[[ -0.2  71.1 -29.7   7.5 -19.8]
 [  7.6 -29.4   0.1   2.1  -2.0]
 [ -8.9 -35.3   5.6  10.0  26.2]]
=>
[[  7.6 -29.4   0.1]
 [ -8.9 -35.3   5.6]]

[[ -6.1  14.6 -49.0]
 [  1.3 -19.1  -4.1]
 [ 30.4 -30.7  27.7]
 [ 32.3   7.7  51.5]
 [-17.1  68.7 -22.8]]
=>
[[  1.3 -19.1  -4.1]
 [ 30.4 -30.7  27.7]]

[[ -6.0   1.9  -7.8]
 [  6.7  11.5  32.7]
 [-40.1  35.3 -39.8]
 [ 11.9  -2.9 -21.3]
 [ 13.5 -56.8 -25.3]]
=>
[[  6.7  11.5  32.7]
 [-40.1  35.3 -39.8]]

[[ -7.0  18.2  14.8  23.6]
 [-18.3  -3.2  44.3  13.3]
 [ 20.8 -59.1 -30.4  25.3]
 [ 23.3  17.3 -17.0  32.5]
 [ 28.4  11.6 -37.4  30.2]]
=>
[[-18.3  -3.2  44.3]
 [ 20.8 -59.1 -30.4]]

[[-39.6   3.5 -63.7 -23.8  -7.7]
 [-47.3  24.0 -59.4   2.5  18.2]
 [-64.4  16.2 -11.5 -34.6 -22.3]
 [-40.7  15.2  -6.7 -12.2  -4.1]
 [-15.0  14.6 -46.3   0.0   0.9]]
=>
[[-47.3  24.0 -59.4]
 [-64.4  16.2 -11.5]]

[[ -5.1 -27.1 -44.8 -21.1]
 [ 11.6  -0.4  32.9  22.5]
 [ 13.8 -39.1 -58.2  17.4]
 [ 22.2 -14.9  25.2  47.1]
 [  3.0 -34.4 -55.6  20.5]]
=>
[[ 11.6  -0.4  32.9]
 [ 13.8 -39.1 -58.2]]

[[-54.9 -25.7  51.9  29.3]
 [ 57.7 -59.2  31.1   6.7]
 [ 30.2 -28.6  28.0 -25.4]]
=>
[[ 57.7 -59.2  31.1]
 [ 30.2 -28.6  28.0]]

[[-13.7   4.7 -14.4   6.4]
 [ 11.8  67.4  12.5  10.4]
 [ 21.0 -10.6   1.9   6.7]]
=>
[[ 11.8  67.4  12.5]
 [ 21.0 -10.6   1.9]]

[[-36.7 -12.3 -26.9  41.5]
 [-21.8 -30.7  55.3  18.6]
 [ -4.7  52.3  51.0  -6.6]
 [  2.7 -52.7 -10.5 -31.9]
 [ 25.2  23.2 -35.3  46.4]]
=>
[[-21.8 -30.7  55.3]
 [ -4.7  52.3  51.0]]
